The same turns and mirrors carry the whole set onto itself and the rows of a family onto each other. Which other rows belong to the same family as each row named below? List them in the order they appear above.
These 32 rows form 4 families of 8 rows each.
Z576: [  4.6   2.2  14.4  36.8   8.1  18.0   5.7  16.0 -12.8   8.3   9.9   0.4
  -6.5  -1.2   6.4  -4.6  21.6   1.9   5.0  18.0   1.0  -0.4  16.5 -15.9
 -14.1  28.0   6.5 -12.1   0.0   1.1  17.1  25.6  31.9 -32.5  -6.1 -19.0]
Z726: [ -3.7 -39.0   7.7  -1.2 -11.8  16.1 -10.8  -3.6 -22.4   2.9  -7.4  -2.7
  19.1  34.1  16.5   2.0  11.8 -21.5 -32.4  -3.7  -8.5  20.9  -9.0 -31.0
  13.0   6.1  11.1   2.6   1.4   1.5 -23.3  26.7  35.6  -4.5  30.2  19.9]
Z574: [-22.6 -31.8   3.7  23.1  -7.2   5.1  20.0   2.0 -12.4  25.5   5.1  -4.9
  17.8  18.3  17.8  16.5  25.4  -2.3  -4.1   0.6   4.2  -8.8 -31.4 -16.9
  11.4   5.6  16.2  -6.5  -4.7  17.9  -3.3  15.6  31.7  -7.6  -1.7 -10.8]
Z15: [  1.8 -21.4  -5.4   0.4   3.9  23.6   0.5  -2.1   2.5  14.7   1.1   9.4
  23.7  28.6  14.1  -2.9  12.8  -8.2 -13.6  -9.8 -10.0   9.7  25.0 -13.6
  -8.0  24.1  37.4  -0.9   2.7  36.5   1.4  31.7  43.7 -13.3   6.0 -17.1]
Z39: [  3.5 -18.8  24.5  20.6  -7.0   8.2   0.2  22.7 -46.4  -4.9  -2.8 -20.1
   0.6   1.8  10.6  -5.9  11.7  -6.8  -7.2   0.0   1.3  20.4 -15.9 -28.4
  -4.1  24.2 -19.2   5.0   0.4 -22.2  -3.6  28.0  28.8 -14.0   1.5   8.0]
Z391: [-23.5 -10.5  -0.6  19.2  -5.3   8.1  13.5   0.8 -14.3  18.6   7.5   0.4
  10.4  20.1  -2.7  14.2  27.1  -0.1  -7.0  -5.2  11.1 -22.1 -26.8 -21.5
   9.0  -2.4   9.9   2.7  -4.5  14.3  -1.5  17.7  35.2  -7.4   5.9  -1.2]
Z147: [  4.7 -26.1  21.1   7.8  -8.6  19.6  -5.5  18.1 -19.7  -0.9  14.0  20.6
  -0.1  20.8   7.6   0.8  -6.0  -1.2   8.3 -14.4  -4.7   3.3  -0.6 -33.4
 -22.6  24.9   9.6  -7.2 -11.4  15.8  -5.0  -0.6  41.7   2.7  19.5 -17.5]
Z654: [ -4.4 -21.9  23.5  19.7 -15.3   4.8  12.4  13.9 -59.8  -8.9  -2.5 -10.9
   0.8   2.8   9.2  -4.8  18.4  -5.3  -1.8   9.2  15.9  12.2  -8.9 -37.9
   1.6  21.1  -7.4   5.8   4.1 -19.3  -3.3  26.0  35.4 -13.6  10.7   3.5]
Z875: [ -7.9 -13.7  -1.1   8.9   2.6  19.7  19.1  -5.1  -4.8   6.9 -12.0 -23.6
  16.0  12.6  10.9  -8.9  37.8 -13.0 -22.7  23.5   5.4  20.1  14.8 -20.2
  18.2   9.8  -4.8   5.5   4.4   2.1   0.6  43.9  34.6 -30.9  -6.4  -1.0]
Z818: [-11.5 -38.3  -0.6 -10.5 -16.5  16.5 -13.6   4.8 -20.2  -0.1  -1.6   0.7
  27.9  32.0   7.2   1.4   0.4 -11.4 -26.0 -15.6  -1.7  10.0  -9.1 -35.5
   9.8  15.9  10.4   6.1 -10.1   2.6  -7.6  28.2  25.6  -1.8  25.2  23.2]
Z366: [-16.7 -18.8  -3.0  22.2  -3.4  -1.2  18.7 -13.5 -28.7  21.2   5.4  -5.7
   4.0  14.9   8.8  18.0  21.0  -5.2 -10.0 -10.6  12.5 -14.7 -26.0 -23.9
   7.3   5.5   8.4 -11.5   0.5   6.5  -6.2  15.1  31.6 -13.2  -1.8  -6.4]
Z214: [  3.4  -2.9  15.7  39.3   9.4  18.1  15.3   7.8 -17.9  13.4   5.2  -5.2
  -7.4  -2.6  17.9  -2.8  25.2  -4.6  10.5  20.9   2.2  10.8  19.3 -20.1
 -13.2  16.9   8.2  -4.3   2.8   9.2   4.0  19.9  37.2 -29.8  -7.1 -31.5]
Z830: [-11.4 -11.3  24.1  13.4  -4.4   9.4  -6.7  26.8 -41.9  -1.2  -4.9 -13.1
  -2.9   1.9  16.1  -4.4  14.6 -10.0  -2.1   5.2   7.3   9.9 -20.4 -38.1
   2.2  21.8 -10.7  12.3   4.6 -21.2  -1.2  14.0  22.7 -13.4  12.8  12.2]
Z518: [ -3.1 -19.9  -8.3   8.3   9.1  29.8  -9.6  -0.8  21.0  22.3   4.0   6.1
  20.2  26.4  15.9   3.4   7.2  -8.9 -13.5  -4.4 -15.2   8.7  19.2 -17.4
  -4.6  11.6  26.8  -4.1  -9.6  31.3  -0.2  23.0  26.9 -18.2   5.8 -12.0]
Z823: [ -4.2  -3.2   7.8  29.1   4.3  18.4  13.3  15.8 -15.9  10.5  10.2  -2.3
   1.3  -5.2   8.9  -2.4  14.2   6.3  17.3   9.1   9.7   1.1  18.6 -24.7
 -15.5  27.2   7.3  -0.2  -7.8  10.5  20.0  20.4  26.5 -27.4 -13.4 -29.5]
Z330: [ -1.8   2.4   5.9  33.5  11.8  19.0   7.7  10.9 -20.9  17.0  -8.6   3.9
  -9.6  -3.0  11.9   7.1   9.7  -7.6   7.0  17.0  18.3   7.8  18.6 -14.4
 -10.8  21.9  10.4  -8.2   4.1  10.9  13.3  18.1  29.0 -25.0 -11.3 -23.9]
Z516: [  3.4 -29.6  -9.0  15.3  -1.4  24.6   8.5 -14.6   5.3  14.2   7.7   7.5
  23.3  27.1   8.4   3.8  11.7  -4.7 -13.5  -0.7  -7.3  11.4  29.7 -16.3
  -5.7  10.5  28.6 -10.2 -10.4  32.4  -3.0  33.4  39.7 -18.5   3.8 -20.3]
Z808: [  9.0 -21.9  19.0   6.3  -3.0  35.3 -16.4  26.0  -9.2  -8.2  -1.4   0.6
  16.6  13.9  16.2 -19.1   5.4 -11.1  -6.1  16.1 -12.5  36.1  35.8 -31.0
  -9.9  27.4  10.2  13.4  -6.0   6.2   3.3  33.1  31.5 -18.4  18.8  -2.3]
Z880: [ 13.2 -24.1  11.4  19.1 -20.1  15.8 -16.2  11.9 -19.8   1.8  10.3  23.6
   6.2  11.3   7.6   4.0  -7.5   0.7   6.1 -19.1   1.1   8.4 -15.2 -32.8
 -22.7  27.2   8.9 -15.6  -5.1  11.6   2.2  12.4  29.8   0.1  10.2  -7.1]
Z268: [-19.7 -20.8  -2.0  24.7  -5.9   2.1  20.1   1.9 -11.7  29.5   9.9 -12.9
   9.4  25.4  11.4  20.5  13.0   6.4  -2.1  -9.1   1.0 -13.7 -24.5 -22.5
   5.2   8.7   6.2   0.2   2.8   5.9  -7.7  12.6  33.7 -15.4  -1.4 -13.9]
Z234: [ -9.7 -20.5  20.0  28.0 -11.3  10.4   1.8  15.6 -41.4  -0.9   2.1 -15.0
  -3.5   0.2  10.9   1.7  12.9  -7.1  -2.3  15.1   9.9  11.9 -14.3 -41.0
   5.4   8.4 -19.1   3.6  -9.2 -25.0  -4.8  16.2  20.0 -19.8  11.0   8.1]
Z560: [-13.1 -44.7   1.0  -9.1 -15.4  16.4  -3.5  -3.0 -26.1   5.5  -7.7  -6.4
  27.4  31.2  18.0   3.5   5.2 -17.7 -20.2 -12.8  -0.4  22.7  -6.7 -39.4
  10.9   4.6  12.8  14.4  -5.6  11.2 -20.3  22.6  30.6   0.8  23.4   9.4]
Z739: [-12.4 -14.9  -6.7  20.3   1.6  15.3   8.1  -5.9 -18.1  15.2 -10.7 -26.0
  21.6   9.0  17.0  -1.7  32.4 -14.3 -23.9  19.6   5.8  17.7  10.2 -22.2
  19.5   8.2   9.8   9.0   5.7  -3.2   1.1  48.9  20.6 -34.6  -3.8   8.2]
Z94: [ 13.4  -9.8  12.1   5.4   0.9  29.6 -17.9  10.9 -25.0 -11.9  -2.0  -1.7
   2.0  11.1   6.6 -16.8   0.3 -12.2 -11.4   3.7  -4.2  30.0  41.4 -38.4
 -13.7  26.7   3.5   9.6  -1.7  -6.2  -0.1  32.2  30.6 -23.6  18.6   1.7]
Z231: [-21.1 -17.1   3.3   9.5  13.5  18.4  18.0   0.8 -18.5  11.9  -6.9 -29.2
  14.3  17.5  16.5  -5.1  33.5 -15.3 -21.3  24.4  -0.5  12.6  25.4 -22.2
  21.2   5.9   9.8  18.7  -1.3   0.7  -6.0  35.5  32.8 -31.9   6.9  -2.1]
Z468: [ 12.3 -20.9  17.0   3.5  -0.1  32.9 -16.9  10.5 -25.4 -15.6  -6.9   7.2
  10.9   3.9  13.0 -21.7  12.2 -21.0 -13.5  14.3  -1.9  36.3  34.4 -34.0
  -8.2  24.5  13.1   2.0  -8.5   6.4   3.9  35.0  29.8 -15.5  18.7   4.7]
Z384: [-12.4 -21.8   2.4  12.7   8.8  22.9  16.5  -4.2 -20.5   6.9  -2.1 -21.5
  23.5  11.8   7.2  -6.3  35.6 -16.9 -24.9  22.4  -2.4  13.7   7.2 -29.6
  20.6  12.7  17.2  13.4   2.5  -2.5   0.4  50.8  42.3 -33.2   2.2   7.7]
Z247: [  4.7 -20.3  12.9  16.7 -14.8  10.7 -14.5  17.1 -18.2   6.3   6.0  15.7
  -3.0  17.9  18.3   4.8 -10.1   1.9   9.3 -16.5   2.2   7.8   2.6 -25.0
 -23.8  20.0   2.1 -11.0  -9.2  14.5  -3.5  -3.8  21.3   1.9  14.2 -17.2]
Z27: [  0.0 -28.9  15.9  21.3  -9.1  14.9 -15.3  17.9 -34.6   6.7  15.5  18.0
   4.3  16.8  13.4   7.4 -11.6  -2.3   6.3 -17.8  -5.0   0.3  -5.2 -35.7
 -21.4  23.0  23.9  -3.2 -10.3   9.1  -4.6   3.6  27.8  -0.3  22.4  -7.6]
Z287: [ -6.5 -44.1   7.8  -5.0 -17.6  15.2  -5.8   0.9 -17.0  -2.7  11.3  -9.0
  28.9  32.6  12.7  -7.7  16.4  -8.3 -22.6 -11.9 -19.2  14.4  -7.8 -41.4
   6.9  11.1   9.0  11.0 -10.2   0.6 -15.6  29.6  33.5  -6.5  27.9  15.0]
Z555: [ 16.6 -31.6  15.0   9.9  -1.2  26.6 -10.7  12.9 -23.8  -4.7  -5.4  -5.1
  10.4   9.7  26.8 -14.8  -0.5 -15.3  -9.5   9.5 -10.5  43.4  36.3 -34.8
 -11.9  34.5   9.6   0.1  -2.1  -3.4  -2.2  30.4  28.5 -23.4  11.4  -8.1]
Z578: [-12.0 -22.1  -9.6   7.5  -0.5  25.2   1.3  -9.8   8.3  18.2   5.3  15.2
  19.9  26.8  13.5   4.1  14.4  -9.3  -8.2   5.4  -0.1   1.0  25.9 -26.3
   1.1   9.2  38.0  -2.7  -5.8  35.0  -0.4  19.9  33.6 -17.7  14.8 -17.2]

Which other rows belong to the same family as Z231? Z391, Z654, Z518, Z330, Z880, Z287, Z555
Which other rows belong to the same family as Z875? Z726, Z574, Z15, Z823, Z234, Z94, Z27
Which other rows belong to the same family as Z739? Z576, Z147, Z830, Z516, Z268, Z560, Z468

